(in the rows, 128 means zero)
The rows of R fall into several groups, and each row is roughly a mix of its group's hidden directions.
R (135 x 10):
[[111 146 164 146 132  86 113 190 162 131]
 [158 167 145 149  86  96 116 170 122 166]
 [147 182 111 136 161 170 156  87 125 109]
 [172  92 113 111 158  83 116 140 173 112]
 [ 87  67 141 105  92 101 145 122  99 136]
 [ 91 117 164 141 171 162 124  96 169 151]
 [171 148 147 113  98 121  74 119 174 107]
 [143 124 156 163 144 159 123 159 116 197]
 [153  88 121 151 121  95  79 175 137 155]
 [107 145 142  80 126 130 101 129 125  55]
 [153 101 129  65 162 134 142  83 127 104]
 [169 162 114 182 125  92 154 152 104 143]
 [192 125 130  98 121 128 171 134 119  80]
 [177 105 116  92  94 154  93  97 155 113]
 [ 91  64 122 156 137 163 143 131 110 162]
 [111 153 171 137 193 139 134 162 144 154]
 [137 136 125  66 100  90  88 135 117  91]
 [ 96 140 123 129 113 139 128  72 134 196]
 [121  74 129 159 137  61 120 133 145 109]
 [116 162 173 168 121  81  84 140 123 120]
 [169 120 104  98  90 127  79 147 158 158]
 [ 95 183 110 131 116 131  73  97 106 143]
 [192 157 162 117 100  97 132 133 161 110]
 [107 157 173 104 131 120 110 165 113  69]
 [151  96  77 101 127 139 169 136 149 175]
 [176 105  73 104 122 101 152 104 156 112]
 [ 86 136 101 134 130  49 142 133 112 121]
 [105 149 177 177  78 114 112 109 139 122]
 [143  64 112 133  92  96  99 151 105 148]
 [126  73 116 134 175 170 162 130 122 158]
 [131 115 121 142 164 137 117 146 138  45]
 [101 168 141 115 173 156 146  87 160  98]
 [155  86  98 120 172 169  99  95 112 134]
 [147 159 158 133  95  96  81 117 167 162]
 [ 81 135 125 144 100 145 138 128 119 203]
 [ 83  87 169 144 141  78 131 146 154 134]
 [163 197 129 123 127  78 127 112 145 110]
 [118 150 144 157  71 153 112 180 152 143]
 [156  81 156 136 178 127 154 167 149 145]
 [141 123 128 169 112 137 172 182  85 107]
 [ 88 134  94 181  95 138 133 102 121 170]
 [167 154  86 179 144 133 132 122  95 164]
 [134 133  96 137 124 141 158 146 122 209]
 [119 145 149 133 117 136 207 168 148 122]
 [ 89 112 112 104 110 154 154 157  99 186]
 [107 116 111 141  89 173 136 187  98 144]
 [ 82 135 126 129 119 122 145 185 123 187]
 [148  87 158 148 115 128 125 178 100 178]
 [103  91 155 141  94  96 150 156  95 170]
 [124 152 159 156 127 105  76  71 137 149]
 [172 118  99  90 111 141 142 131  74  92]
 [119  98 160 156  93 180 138  99 124 169]
 [110 137 161 187 131 130 136 101 185 144]
 [132 142 139  99  97 125 184 119 126 191]
 [143 138 119 158  90  62 137 172 114 126]
 [135 188 126 163 106 106  79 139 104 147]
 [107 167 133 170 141  64 131 106 142 102]
 [192 122 135  93 118 114 104 157 130  81]
 [123 156 123 161 143 126 128 178 107 193]
 [110 172 114 123  57 122  94 144 114 133]
 [163 166 131  82 117  69 110 120 127 104]
 [111 108 121 114 184 100  69 117 138 102]
 [ 93  92 159  92 110 168 109 153  94 107]
 [119  98 188 128 180 151 110 128 134  95]
 [147  97 138  90 159 189 131 125  87 140]
 [ 81 148 135 150 104 139  96 113 158 185]
 [137 137 130 134  79 108  79 113 175  89]
 [120 171 147 168  91  74 114 102 143 121]
 [163 109 172  89 107 150 135 163 134  82]
 [ 87 167 164 168 145 144 136 165 123  93]
 [122 141  86 146 108 102 137  58 130 158]
 [109 133 143 126  93  65 154 176 107 123]
 [118 173 127 135  95  99  60 150 121 133]
 [173 121 101  90 159 176 158 115 129 155]
 [179 144  71 112  95 134  93 134 114 110]
 [151 154 139 130  79 135  59 115 133 152]
 [ 97 150 180 143  95 147  97  82 114 116]
 [118 167 157 149  70 154 117 122  90 101]
 [157  80 170 120 107 124 100 183 138 134]
 [169 130 139 135 161  96 118 121 143  58]
 [162 111  86 125 131  74  94 159 123  95]
 [165 148 138  93  63 155 147 131 150 148]
 [199 107 161 165 155 127 131 149 134 137]
 [146 128 141 122 175 177 165  86 116  98]
 [112 129 163 111  77 159 116 152 113  72]
 [112 139 158 119 112 115  86 162 145  62]
 [ 71 108 123 117 187 103  94 138 137 134]
 [151 106 117 110 182 128 175 122 102 172]
 [106 112 171 168 140 124 192 103 118 138]
 [103 142  88  94 118 169 116  66 127 126]
 [121 140 143 135 112 150 188 182 153  98]
 [166 117 124 111  82 102 150 164  84  97]
 [109 102  95  69 134 184 130 107 132 117]
 [122 171 148 163 118 119 104 191  95 131]
 [109  95 111  63  93 164 125 146 149 122]
 [109 123 130 159  95 162 138  58 135 154]
 [107 146 137 176 148 144 126 109 173  72]
 [111  88 122 118 174 121 196 128 137 108]
 [121 101 108 185 130  66 125 126 150 151]
 [139 164  44 117 126 125 138 138 103 129]
 [158 120 136 104 101 127 146 207 112 116]
 [127 108  91 110 114 188 157  89  96 128]
 [115 126 131 125  90 159 128 210 134 125]
 [153 144 115 115  88 161 132  81 153  78]
 [ 67 120 110 152 114 164 124 147 107 176]
 [159 127 117 108 139  44 131 126 114 150]
 [122 117 186 131 171 161 167 153 103 132]
 [107 137 126  84 157 163 129 179  94  96]
 [ 92 146  69 103 115 110 153  87 121 101]
 [153 111 144 105 118 101 171 142 101  65]
 [ 73 178 104 142 140 114 141 134  85 103]
 [157 163 164 181 125  89 133 122 157 101]
 [ 69 122 115  97 136 163 162 106 146 165]
 [123 150 162 124  87 149  74 118 113  80]
 [116  93 171 135 176 135 168 123 130  84]
 [171 123 105 150 105  75 168 153 144 153]
 [ 82 117 153 146 186 106 169 146 121 111]
 [118  91  76 140  97  91  84 107 134 141]
 [113  86 114 133 176 119 122 190 138 100]
 [104  64 129 138 120 126  95 108 166  89]
 [ 93 115 140  83 126 112 168 101 118  73]
 [140 146 121 170 157  88 141 179 119 170]
 [108  71 183 120 169 126 155 131 127 116]
 [140 109 111 117 101 141 142 144 150 209]
 [ 93 146 150 137  96 130 156 181 148 175]
 [ 94  83  78 134 104 112 103  84 139 128]
 [ 76  83 163 133 143 124 165 104 108 156]
 [119 107 155 117 152 198 161 139  98 147]
 [106 158 158 117 120 129 105 195 110  89]
 [151 131 103  99  53 142 100 147 109 137]
 [155  95 158 127 166 115 110 194 119 141]
 [111  86  70 107 110 130  87 115 153 102]
 [ 82 100 159 189  99 144 111 134 144 122]
 [119 116 135 139 200 172 162 132 104 127]
 [174  93 119 101 125  89 108  90 168 115]]
Here is one row of each group, with its name. Which group are the others in?
[ 93  85 156 111 154 137 175 100 141  91]
<139>
[ 97 116 175 153 130 163 126 123 151 188]
<68>
[145 165 146 168 157  99 169 151 114 168]
<65>
[116 128 123 139 119 116  43 116 127 166]
<134>

[109 133 121 109 127  84 131 186  79 156]
<68>
[ 90 110  84 120 123 156 102  94 153  80]
<65>
[160 142 121 109 188 165 154 118  91 105]
<68>
[131  76 110 100 150 144 181 151 152 155]
<139>
[137 161  67 139 133 153  89  86 142 142]
<68>
[146 138 162  85 171 108 130 168 117  83]
<65>
[137 165 162 124 164 135 187 130 121  85]
<68>
[144 143 138 131  98 123  47 119 159 139]
<134>
[ 85  82 148  97 132 136 168  91  97 119]
<68>
[191 152 152 129 105  97  90 113 155 108]
<134>
